In the rows, 128 means zero.
One turn sends every row of this set to another row. A few are shown first. Where does it send the rows asked after them?
Q926: [122 110 123  84 139 113 135 139 131 131 141 152 127 140 105 114 145 110
 119 168 125 126 164 119 116 147]
Q281: [135 130 121  77 122 135 200 126 143 149 158 141 123 126 134 114 136 136
 108 150 150 146 149 137 120 151]
Q124: [135 125 131 106 123 133 140 138 147 148 148 135 120 128 108 144 138 153
  90 154 115 111 154 114 150 145]
Q543: [135 120  97  94 120 125 146 115 149 133 131 135 135 120 104  99 126  86
  95 159 141 125 156 114 146 139]
Q821: [151 137 123 128 112 136 164 123 130 183 157 118 139 128 132 141 115 118
 145 134 123 148 127 137 131 150]
Q492: [154 141 135 113 127 128 140 111 139 173 111 129 136 149 121 160 122 131
 123 132 131 137 140 119 150 147]
Q166: [143 104 115 124 125 120 130 108 123 146 131 136 128 136 104 124 121 123
 102 152 141 148 165 146 127 141]
Q335: [140 106 113  78 137 119 153 116 127 166 132 140 121 155 137 114 126 106
 114 119 143 133 117 133 121 143]
Q546: [140 125 132 115 112 126 157 130 146 143 185 131 124 125 119 125 133 155
 148 147 115 119 149 125 148 146]
Q811: [133 137 165  86 122 128 160 134 139 132 154 126 119 131 131 125 112 111
 165 140 155 131 145 124 128 151]
Q889: [152 134 124  96 103 143 164 115 134 146 171 122 119 103 124 135 110  96
 146 148 141 130 116 127 147 172]
Q699: [176 128 140  91 130 135 173 106 128 143 124 147 125 107 118 140  98  97
 113 138 125 124 152 116 128 140]
Q767: [143 129 138 122 121 117 150 132 136 151 121 152 117 109 107 130 125 129
 108 130 118 127 123  95 160 145]
Q773: [131 119  91  89 119 134 118 144 148 141 143 122 136 131 135 144 128 123
 100 143 121 113 141 135 151 160]
Q29: [139 132 120 122 130 130 150 144 155 163 110 149 133 151 125 122 127  95
 131 139 102 117 160 129 112 132]
Q359: [133 132 123 118 137 125 166 141 142 144 142 133 113 101 106 108 123 125
 114 159  93 137 114 124 133 138]
Q672: [141 129 125  74 126 131 144 130 146 145 123 141 119 128 129 120 131 138
  81 139 130 162 140 133 140 147]
Q158: [134 153 143  83 113 141 167 127 137 132 161 127 122 120 162 119 112 117
 114 149 153 116 126 121 127 162]
Q763: [144 129 127 100 126 119 114 136 148 138 139 138 123 129 124 121 119  70
 121 147 140  93 143 120 126 147]
Q173: [129 129  92  92 121 135 171 128 159 168 134 135  91 152 119 100 142 112
 141 144 134 123 128 125 127 147]
Q64: [138 133 121  98 120 122 150 133 147 142  89 137 124 134 130 115 128 144
 132 146 126  91 152 120 122 150]
Q555: [130 133 129  96 128 112 186 125 148 172 158 142 142 145 119 123 117 142
 143 166 122 137 130 123 122 152]
Q751: [161 112 111 100 101 129 133 104 155 142 154 148 126  99 122 135 112 110
 114 141 120 128 139 138 167 145]
Q818: [169 131 129  82 127 142 157 114 142 139 119 143 117 121 127 125 118 126
 157 132 151 106 147 110 130 172]
Q568: [150 136 138  93 114 135 170 148 158 149 177 123 129 128 136 104 122 106
 124 146 150 146 159 138 128 127]
Q413: [142 126 127 117 126 107 135 115 143 137 172 140 117 120 139  99 116 129
 100 144 148 136 161 129 114 147]
Q522: [159  99 129 122 129 127 135 133 132 135 130 133 128 118  99 138 149  98
 146 133 124 126 153 126 131 156]
Q298: [118 138 112  78 129 123 154 136 142 132 162 102 130 143 147 144 127 126
 132 161 152 122 155 138 142 149]
Q361: [135 120 109 108 105 136 141 110 160 159 119 141 112 135 108 112 125  97
 134 161 116  95 130 114 136 132]
Q875: [139 146  94 121 121 144 159 114 158 152 154 111 132 119 122 130 122  86
 121 155 134 128 169 116 139 137]
Q401: [130 127 135 111 152 134 139 125 134 141 125 128 131 116 123 127 110 135
 148 155 116 158 137 123 108 155]
Q369: [152 121 125 108 129 142 151 150 137 123 112 150 102 124 140 110 153 108
 116 131 142 116 151 131 120 139]
Q500: [149 145 150 107 118 119 151 148 127 156 161 118 131 139 129 117 106 113
 150 148 130 157 153 135 122 140]
Q622: [125 138  98 101 144 148 151 124 125 141 131  99 140 148 132 153 130 109
 132 154 127 112 146 128 140 151]
Q896: [149 131 123  99  94 139 175 138 152 143 166 113 112 128 130 122 124  93
 157 148 125 137 154 139 138 139]
Q208: [144 125 122 116 124 126 154 120 143 134 175 136 122 129 127 115 135 142
 115 137 131  80 149 127 144 151]
Q732: [119 147 123  96 112 119 143 117 141 133 129 146 111 134 148 121 128 121
 118 131 149 104 120 115 165 155]
Q8: [136 128 124  79 115 116 184 150 146 149 149 131 121 136 129 116 132 117
 178 150 139 132 146 133 135 142]
Q501: [131 100  96  90 123 123 146 116 149 158 124 159 136 150 137 149 111 102
 115 128 126 124 138 136 144 142]
Q935: [132 127 116  85 116 123 149 120 138 166 153 123 129 156 144 129 102  91
 139 117 145 145 127 134 138 145]
Q302: [162 138 141  85 121 123 188 121 142 167 130 153 117 134 126 128  97 109
 125 143 138 149 152 121 131 123]
Q537: [135 119 121  97 121 115 173 124 136 138  98 160 107 128 131 138 107  98
 101 139 131 132 134 113 147 146]
Q79: [111 130 103 100 126 106 171 115 166 144 131 146 129 132 119 138 123 128
 122 169 104 126 146 129 154 144]
Q509: [130 123 133 119 132 151 120 124 125 127 109 135 133 114 128 122 127 132
 127 121 139 126 142 138 130 148]
Q168: [155 142 146 103 114 134 174 149 155 134 145 125 104  92 118 107 113 124
 124 141 118 144 122 115 147 146]

Q537 moves to Q124
Q751 moves to Q732
Now find these:
Q699 moves to Q208
Q298 moves to Q302
Q763 moves to Q369
Q361 moves to Q509
Q568 moves to Q8
Q818 moves to Q413
Q158 moves to Q281

One turn sends every row of this set to another row. A few are shown first. Where does it send the rows asked after them?
Q724: [125 114 127 132 136 130 125 142 152 144 100 126 133]
Q267: [133 126 124 152 110 110 146 113 127 135 127 101 101]
Q400: [ 93 126 125 166 114 119 144 129 164 110 118 104 118]
Q734: [107 120 107 155 119 106 134 127 145 124 107 100 105]
Q139: [115 131 132 144 117 145 121 139 140 105 115 161 122]
Q328: [117 145 128 130 133 113 163 124 107 115 140 116 133]
Q826: [ 90 129 117 159 113 114 135 139 152  92 107 120 123]
Q454: [127 135 126 147 113 109 157 112 113 129 138 111 109]
Q161: [122 150 140 123 124 157 126 137 136 107 138 121 153]
Q561: [116 138 138 129 129 162 123 131 132 129 147 103 141]
Q445: [119 137 142 130 138 161 128 137 131 125 149 104 138]
Q473: [111 121 138 133 133 116 144 146 157 143 110 116 144]
Q422: [130 139 116 136 120  98 150 121 107 119 122 117 117]
Q912: [118 146 124 133 136 115 161 122 107 119 145 112 126]
Q765: [133 143 130 154  96 115 153 115 133 102 126 126 110]
Q216: [127 145 124 161 134 147 123 119 167 130 132 123 113]
Q984: [118 141 126 116 137 151 114 140 122 123 133 110 149]
Q505: [138 128 126 146 106 148 126 129 148  98 109 143 125]
Q679: [107 124 121 146 104 105 145 138 145 101  96 125 122]
Q534: [ 89 114 117 156 121 113 134 140 147 117 107 106 117]
Q290: [117 146 130 135 128 117 163 123 107 114 147 117 128]
Q426: [109 143 139 136 141 138 144 150 156 134 134 124 154]
Q482: [139 108 116 138 122 138 116 135 138 128  99 122 123]
Q235: [ 90 134 134 140 138 147 127 153 131 133 142 137 135]
Q43: [140 121 128 157 115 153 124 116 156 129 123 117 113]
Q371: [122 150 143 128 131 157 132 140 134 104 140 119 150]
Q104: [120 140 131 121 142 151 120 147 120 116 130 111 146]
Q251: [101 127 126 167  99 122 147 123 152 107 124 117 103]
Q188: [132 144 130 143 107 108 165 117 119 110 129 126 122]
Q996: [114 161 115 159 141 127 122 127 165 117 139 113 120]
Q234: [105 159 117 143 151 138 119 149 143 118 139 125 140]
Q693: [131 127 119 135 107 102 140 131 112 114 105 123 114]
Q671: [ 88 130 133 148 116 135 127 148 129 110 128 154 117]

Q671 moves to Q473
Q826 moves to Q534
Q984 moves to Q561
Now find these:
Q43 moves to Q505
Q912 moves to Q290
Q426 moves to Q234
Q188 moves to Q422
Q734 moves to Q251
Q765 moves to Q693
Q216 moves to Q139
Q445 moves to Q371

One turn sends every row of this set to another row. A few are shown first. Where does it send the rows asked after them?
Q304: [115 128 122 130 143 110 142 125 125 124  88 109]
Q849: [113 100 134 109 112 114 130 111 125 147 131 121]
Q65: [117 151 143 134 141 145 124 137 112 112 108 127]
Q760: [128 135 120 128 110 119 109 109 154 121 140 128]
Q130: [145 102 134 127 170 116 123 118 125 126 112 112]
Q225: [145 116 145 132 139 113 106 139 103 119 131 150]
Q293: [138  95 134 117 117 135 117 121 132 108 106 114]
Q72: [115 128 124 121 126 113 155 157 125 120 139 118]
Q990: [167 133 119 132 124 119 124 132 139 109 128 124]
Q847: [155 132 153 129 122 136 143 111 127 117 118 132]
Q186: [101 138 154 132 155 116 130 125 131 135 131 141]
Q141: [121 143 126 140 151 100 113 150 129 121 127 142]
Q204: [128 141 110 126 148 130 116 100 121 145 119 108]
Q131: [126 115 100 115 117 101 121 139 122 141 139 118]
Q759: [ 97 115 127 114 147 137 114 127 129 140 143 108]

Q130 moves to Q304
Q65 moves to Q759
Now find these:
Q990 moves to Q141
Q760 moves to Q225
Q849 moves to Q847

One turn sends every row of this set to another row. A few are shown first. Where does it send the rows asked after them?
Q748: [129 133 125 115 120 100 115 163 113 172 164 149 147  96 130 112  82 124
 144 129 126 126 133 134 111 108 115 150 109 120 137 180 121 111 121 127
 161 149 134 147 133 114 134 143 169 116 148 119 129 117 145 107 104 165
  93 121 125 142 149 127 121 112 140 107 125 154]
Q243: [111 138 115 123 118 136 132 135 126 146 151 141 132  76 130 112 131 131
 123 111 158 117 127 138 109 129 123 104 118 124 134 156 107 115 122 124
 116 142 124 116 140 120 152 135 135 122 160 120 133 113 140 137 125 138
 102 168 169 122 143 118 116  95 141 125 114 116]
Q860: [124 140 126 121 128 116 111 131 116 134 159 151 134  95 136 112 136 122
 145 124 167  98 138 126 104 116 107 104 115 134 149 145 123 117 111 114
 103 142 128 123 132 130 132 139 132 123 150 127 126  83 141 133 158 128
 109 128 149 147 135 121 113 102 130 117 117 119]
Q36: [126 137 110 110 119 131 112 162 107 163 130 177 130  96 131 120 123 111
 124 147 117 129 128 142 107 115 109 128  99 139 118 140 131 134 104 122
 140 118 136 127 121 155 130 153  98 113 156 108  92 170 142 124 129 101
 118 128 145 157 133 126 163 125 141 107 138 119]
Q936: [107 132 141 124 121 101 107 149 141 129 152 130 128 106 122  87 105 123
 117 104 135 114 131 133 100 107  96 129  88 137 137 188 138 119 116 104
 122 136 120 112 132 142 139 167 123 130 131 132 129 157 140 117 126 111
  78 113 143 140 138 116 151 116 140 127  92 173]
Q255: [100 132 136 118 125 103 108 150 137 140 144 137 142 100 130 106 110 113
 122 124 125 117 136 129 105 108 101 111 102 134 156 194 129 111 115 114
 115 133 121 116 129 132 142 165 128 109 153 128 125 163 136 120 132 119
  74 119 135 147 141 128 170 104 140 110 106 195]
Q23: [143 132 101 109 138 139  98 140 129 124 155 148 145  87 151 110  73 138
 133 136 127 112 128 105 111 116 137  93 111 136 122 135 115  95 123 115
 125 141 126 129 129 131 150 165 109 119 134 132 146 183 146 123 141  92
 114 136 148 128 139 116 115 106 175 112 118 170]
Q77: [144 132  85 109 122 161 121 160 135 123 156 119 153  85 133 128 129 124
 110 121 147 126 132 134 106 134 123 124 111 127 127 102  98 109 140 109
 171 113 134 123 129 117 140 150 143 112 161 118 118 141 133 128 164 129
 132 148 137 122 150 122 141 111 148 120 141 136]
Q363: [118 129  98 110 126 121 107 134 155 133 150 149 139  75 136 105  91 121
 144 125 121 124 128 123 114 116 130 122  98 125 118 141 116 117 120 119
 125 152 155 139 135 136 135 165 104 120 154 124 137 170 141 116 170  72
 110 126 162 142 141 122 116 118 177 112 146 183]
Q825: [150 123  91 120 108 127 105 154 119 157 138 124 138  89 137 108  85 115
 117 109 111 111 120 133 114 118 136 130  95 130 113 127 100  93 158 122
 173 129 147 120 136 136 137 150 145 111 149 137 131 158 150 120 145 133
  84 127  82 119 157 120 109 104 124 137 139 141]
Q515: [103 159 119 127 124 127 126 143 118 142 159 133 146  96 133 117 153 117
 136 116 140  96 139 116 113 122 100 100 110 114 145 151  91 104 121 125
 109 162 140 121 143 139 133 124 142 134 171 112 133 114 139 128 143 123
  84 138 154 129 137 128 114  93 148 112 136 138]
Q714: [138 141  91 109 139 147 119 164 135 110 158 118 154  97 120 131 131 123
 128 127 137 105 130 124 108 118 112 127  90 138 131 106  91  97 144 118
 169 130 143 118 143 127 128 143 148 131 167 114 110 143 150 136 177 121
 115 123 131 124 141 134 134 115 158 117 157 141]
Q354: [125 138 118 119 125 144 116 182 100 157 138 156 129 108 135 120 126 121
 110 124 109 125 121 129 125 122 100 138  93 135 117 134 124 116 116 120
 142 125 137 118 133 159 140 144  96 126 148 121 104 184 143 118 114  99
 111 122 156 146 140 128 157 109 146 119 126 108]
Q110: [100 139 135 113 122  98 113 149 142 145 150 145 137 102 140  90 106 115
 104 111 129 127 142 138 115 115 106 115 104 119 148 185 131 105 112 108
 126 121 130 126 128 140 145 177 142 124 132 127 134 161 124 111 118 129
  78 129 142 134 131 116 153 118 155 121  94 178]
Q904: [151 136 102 110 110 117 106 140 128 158 144 133 136  94 134 109 103 120
 136 128 114 102 137 126  94 113 122 120 121 125 105 134 108 113 137 134
 178 128 161 129 143 153 134 146 161 110 154 130 114 161 144 116 171 129
  91 117  75 148 145 124 109 121 144 126 149 156]
Q792: [130 147 111 121 133 126 110 175  98 155 127 177 141 111 155 121 123 107
 117 137 106 106 130 132 121 113 114 120  87 139 120 133 125 106 111 115
 142 128 139 128 122 164 124 155 109 135 140 112 105 170 142 120 118 106
 108 120 143 140 116 125 152 122 152 102 136 117]
Q976: [153 115 113 113 106 117 114 149 119 161 138 123 130  91 135 118 105 123
 125 117 123 120 120 143 111 118 120 139 119 127 113 130 127 114 150 121
 166 121 159 122 134 126 144 151 149  95 154 153 125 158 144 109 177 123
 116 106  96 153 164 120 108  99 119 134 136 144]
Q102: [134 134 128 141 112 110 107 165 114 160 160 129 142 100 147 106 101 126
 144 103 127 108 137 126 103 113 111 164 109 118 113 174 125 124 122 110
 163 165 131 139 128 122 131 135 155 123 138 135 133 114 138  94 107 145
  98 113 130 146 152 115 123 108 130 112 119 160]
Q733: [126 137 123 128 111 111  95 160 112 160 154 134 134  98 127 106  97 121
 157 131 119 120 133 128  96 103 110 154 119 117 118 177 112 116 123 125
 154 169 122 129 128 118 150 124 171 114 150 135 112 135 156 110 114 149
  92 121 134 156 160 130 134  95 132 113 122 163]
Q953: [144 142  90 106 122 139 105 154 135 109 153 132 139  98 130 114 131 115
 129 133 152 117 134 139  95 112 116 127 105 132 123  92 110 110 135 104
 167 119 138 122 125 123 133 150 157 129 144 128 106 131 143 129 189 123
 132 125 138 133 137 122 130 122 148 120 139 127]
Q960: [127 131 106 101 121 133  85 145 131 131 174 142 138  91 138  95  80 120
 137 130 127 143 119 109 119 107 107 113 105 129 145 117 126 108 118 115
 125 128 150 138 135 126 142 160  93 120 141 146 152 167 129 107 163  87
 101 116 155 135 158 124 117 103 164 121 124 151]

Q243 moves to Q860
Q77 moves to Q953
Now find these:
Q23 moves to Q960
Q936 moves to Q255
Q354 moves to Q36
Q748 moves to Q102
Q825 moves to Q976

One turn sends every row of this set to another row. A few are shown first. Where does it send the rows asked after them?
Q641: [113 125 137 169 155 118 138 122 113 133 100 138 114 124 133 126 121 140
 150 160 114 166]
Q468: [118 123 135 169 156 126 142 129 111 129 102 149 103 139 128 113 124 137
 154 147 119 164]
Q735: [133 132 115 102 125 123 118 107 164 140 103 152 108 127 144 135 114 147
 148 155 137 172]
Q333: [111 124 109  95 151 138 119 112 150 147 124 152 100 134 144 118 109 141
 103 159 100 139]
Q334: [139 134 122 104 131 122 126 118 173 141 103 154 108 128 135 137 109 138
 147 160 135 167]
Q383: [126 149  88 153 146 130 139 123 142 146 101 154 126 117 124 120 119 143
 101 160  94 181]
Q569: [132 125  94 166 143 145 121 130 121 144 115 190 116 142 113 124 125 132
 138 153 149 150]
Q665: [123 120 129 162 154 135 115 121 146 148 103 190 113 141 163 115 111 136
  88 159 148 159]
Q995: [118 123 111  93 152 148 125 117 148 149 124 162  92 141 142 111 110 138
 109 151 103 136]
Q824: [114 122 122  98 142 129 130 105 110 138  96 152 130 138 172 122 117 144
 140 148 119 129]
Q857: [118 126  89 168 135 128 101 111 118 147 112 164 128 124 129 136 120 139
 134 168 146 157]
Q212: [122 135  71 154 134 140 132 113 123 136  96 165 112 139 130 104 123 156
 115 141 104 181]
Q103: [114 116 131 170 152 126 136 120 106 124 102 146 103 138 136 111 124 145
 157 147 119 166]
Q804: [121 117 124  97 147 136 140 116 110 138  95 163 124 150 163 115 118 139
 143 141 125 127]
Q337: [114 129 112  93 152 142 126 118 151 149 126 155  98 137 142 117 111 136
 106 160 100 136]
Q149: [131 130 102 168 149 137 120 139 126 150 116 180 123 128 113 135 121 124
 131 166 145 149]
Q430: [123 119  87 168 132 140 107 112 113 144 111 178 115 136 126 121 123 143
 137 155 153 154]
Q685: [113 121 130 168 151 118 134 116 108 128  98 141 110 128 137 118 122 145
 152 154 118 168]
Q785: [116 132 132  97 149 124 135 113 118 143  96 150 137 129 167 133 111 136
 135 160 117 132]
Q707: [119 118 126 160 153 134 110 115 142 145  99 184 112 140 169 116 111 141
  91 156 149 157]
Q597: [124 135 102 166 144 129 109 127 129 152 113 171 130 116 120 143 120 130
 126 175 145 155]
Q886: [120 119 126 161 154 137 114 120 145 145 101 188 110 144 166 112 111 137
  89 153 147 156]
Q541: [119 139  77 153 137 128 130 108 130 141  94 150 124 125 137 116 120 153
 108 153  99 183]
Q101: [118 126 141 169 158 121 146 134 117 130 102 142 108 131 127 122 123 136
 151 157 114 166]
Q736: [121 120 129 159 152 131 109 112 146 146  99 184 111 137 169 118 107 138
  89 160 146 158]
Q873: [129 138  82 150 146 146 145 128 130 137  99 172 108 145 121 101 122 145
 111 139 104 175]
Q761: [124 132 138 101 155 129 147 129 125 146  97 157 134 129 158 129 113 127
 133 156 118 126]
Q922: [131 148  94 154 153 137 148 136 141 143 101 167 118 127 115 114 121 139
 106 150  99 175]
Q349: [136 128 113 102 121 132 118 104 158 133  98 158  99 139 144 126 114 148
 155 144 142 170]
Q47: [147 132 127 105 136 132 134 123 171 141 103 164 102 134 132 130 114 136
 150 152 140 165]
Q274: [120 123 129 161 157 134 114 117 146 144 100 186 114 140 164 119 109 138
  88 159 147 156]
Q244: [111 121 105  95 149 145 121 110 145 145 124 155  91 144 149 110 110 144
 109 150 105 139]
Q13: [145 128 119 104 130 134 128 118 164 134 101 164  98 144 137 125 115 141
 155 142 143 166]
Q766: [127 127 135 100 154 136 147 129 119 138  97 166 126 146 155 115 119 130
 139 146 118 124]
Q527: [110 124 105  92 147 141 119 106 146 148 124 151  98 138 152 116 110 145
 108 157 101 138]

Q337 moves to Q333
Q886 moves to Q665
Q13 moves to Q47
Now find these:
Q761 moves to Q785
Q149 moves to Q597
Q212 moves to Q873
Q641 moves to Q685

